The same turns and mirrors carry the whole set onto itself and the rows of a family onto each other. Which other rows belong to the same family as each row named below? List them in the order they appear above.
These 28 rows form 7 families of 4 rows each.
Z_183: [ 11   0   3 -30   1  14  20   1  33  30]
Z_221: [-28   0  40 -22  -7  -8  30  -1  -4   5]
Z_417: [-24  -6  17  16 -16 -22   4   4  -5   7]
Z_321: [ 15  -9 -13  -4 -12  10  -3   1  15  30]
Z_299: [ 23   2 -11  -5  -8  11  10   5  13  32]
Z_966: [-29   5  24   9 -17 -24   9  10  -3   4]
Z_773: [-28  -8  15   8 -19 -20  -2   3  -4   5]
Z_66: [17 -8 -9  5 -9  7  2  4 17 31]
Z_281: [-28  -4  34 -23 -14 -18  29  -6  -6   4]
Z_495: [ 12   6   3 -27  -1  14  25  11  33  29]
Z_273: [ 11  -1  14 -33   0  21  27   2  24  28]
Z_360: [ 12   6   7 -37  -7  15  25  -1  27  27]
Z_769: [ 16  -1  14 -30  -1  14  32   8  25  30]
Z_570: [ 17  -1 -15  -1  -7   2   5   8  16  37]
Z_206: [-27  -2  20   7 -17 -25   5  15  -8   6]
Z_285: [ 13  -5   7 -35  -8  12  24   1  31  29]
Z_672: [ 21   0 -13  -9  -7   8   6  -5  12  33]
Z_157: [-28  13  38 -19 -11 -14  32   0  -4   8]
Z_429: [-29   8  31 -15 -13 -16  32  -4 -14  10]
Z_20: [ 15  10   7 -32   0  14  30   4  24  27]
Z_563: [-23   0  40 -19  -9 -15  35   3  -6   8]
Z_872: [-28   7  34 -26 -15 -15  28  -5  -3   2]
Z_308: [-27   1  14  11 -14 -29   7   9  -7  11]
Z_577: [-31   2  13   9 -17 -25   3  -2  -4  11]
Z_372: [ 21  -4 -10  -6 -11   8   5  11  11  36]
Z_75: [ 14   0 -17  -3  -6   4   1  -1  19  31]
Z_859: [-32   4  22   4 -17 -27   2   4   4   5]
Z_529: [-32   2  33 -18 -10 -17  25  -9  -9   8]

Same family as Z_672: Z_495, Z_429, Z_859
Same family as Z_66: Z_221, Z_417, Z_273
Same family as Z_570: Z_360, Z_872, Z_308
Same family as Z_20: Z_157, Z_577, Z_75
Same family as Z_372: Z_281, Z_206, Z_285
Same family as Z_529: Z_183, Z_299, Z_966

The same turns and mirrors carry the whole set onto itself and the rows of a family onto each other. Which other rows belong to the same family as each row named below? List them in the order they appear above.
These 36 rows form 6 families of 6 rows each.
Z_551: [  7 -13 -15 -20  14  -3 -12   0  -7   9  35 -21  -1   2]
Z_853: [-12   2   8 -16   7 -32  23  13 -28  19  20  18 -16 -17]
Z_125: [  4   7 -11  -9   2  -9   7  15   1   6 -13 -25  16  29]
Z_85: [ 12 -14  -5  -7   7  -9 -11   3 -11  22  29 -18   5  25]
Z_984: [  7  29 -14  15  -8  14  18  40 -13   7  14   1 -15   0]
Z_626: [ 15  -4  30 -15   4 -37   4  12  -2   4   8  16  -3 -11]
Z_866: [ 15  32 -19  18  -2  10   9  37 -13   6  17  -9 -14   5]
Z_508: [  4  10 -11 -20   3   6   3   6   3  16 -11 -31  13  15]
Z_671: [-18  20   3 -14   2 -28  30  13 -17   9  30  12 -17 -24]
Z_754: [-23   4  14 -18   0 -21  17  12 -18   9  24  11 -17 -30]
Z_660: [  7 -15  -9 -19  19 -13   2   1 -17   7  32 -20   2  20]
Z_250: [ 11  -7  30 -13   2 -39 -10  17  -3  10  12  12   1  -5]
Z_878: [  7   5 -12 -20  -3  -4  -2   2   4   5 -13 -29  13  13]
Z_77: [  3  56   8  -7  16  -4   5  31  -2  31   2  -7 -12  -5]
Z_743: [  5  -9  31 -15  -1 -33 -10  16   0  11   7  12  10  -1]
Z_348: [  1  38 -26   6 -14  11   7  32  -4  12  20  -2  -7  -1]
Z_890: [  5   8 -17 -14 -12  -4   2  -2   7  19   4 -23  17  20]
Z_427: [  4 -12 -12 -21  16  -8  -4  -6 -11   5  39 -20  -6   3]
Z_558: [  8  40  20   4  22  -7  16  36  -6  28  -3  -8 -20  -4]
Z_923: [ -5  -5  27 -23  -1 -30  -6  12   7   1  13  11   9 -14]
Z_711: [  2  49  14  -2  15  -5   2  38  -2  32   6  -1  -9 -16]
Z_481: [ -8  40 -14   8  -6  15   7  39 -11  11  24  -7  -7  -3]
Z_130: [ 14  47  12   6  23  -7  17  39  -1  20   2  -2 -11   0]
Z_493: [-12  11   9 -11   1 -33  26  16 -22  11  20  22 -22 -15]
Z_616: [-22  13   9 -20   7 -24  29  13 -14  14  29  10 -15 -27]
Z_654: [  8  36 -27   9 -12  10   5  27  -8   9  26  -7 -11   2]
Z_525: [ -1  33 -14  27  -3  -2  17  41  -7  11  10  -8  -1   4]
Z_523: [  5  37  24   4  22  -6   7  37  -3  31  -4   0 -16 -10]
Z_492: [ 17   6 -14 -15   8 -13   4   6  -2  13  -9 -20  16  28]
Z_657: [ -4  50   3   7  20  -8  18  30   3  28  11 -13  -6 -16]
Z_778: [  2   6  36 -21   2 -32  -5  16   4   1  20   8   5 -18]
Z_170: [  0  -3  26 -12   5 -28  -8   2  11   6  23  12 -10 -21]
Z_808: [ -4  -9 -17 -22   8   0 -15   0 -15  14  28 -22   3  11]
Z_87: [  7 -13 -14 -13  21  -4  -7  11 -15   6  32 -17   6  21]
Z_721: [-16   0  19  -4  14 -29  23   8 -12  16  14  14 -26 -16]
Z_886: [  3   9  -7  -8   8  -2   8  18   2  13 -17 -26  19  24]

Same family as Z_923: Z_866, Z_508, Z_660, Z_711, Z_493
Same family as Z_984: Z_853, Z_878, Z_77, Z_778, Z_87
Same family as Z_492: Z_626, Z_754, Z_481, Z_130, Z_808

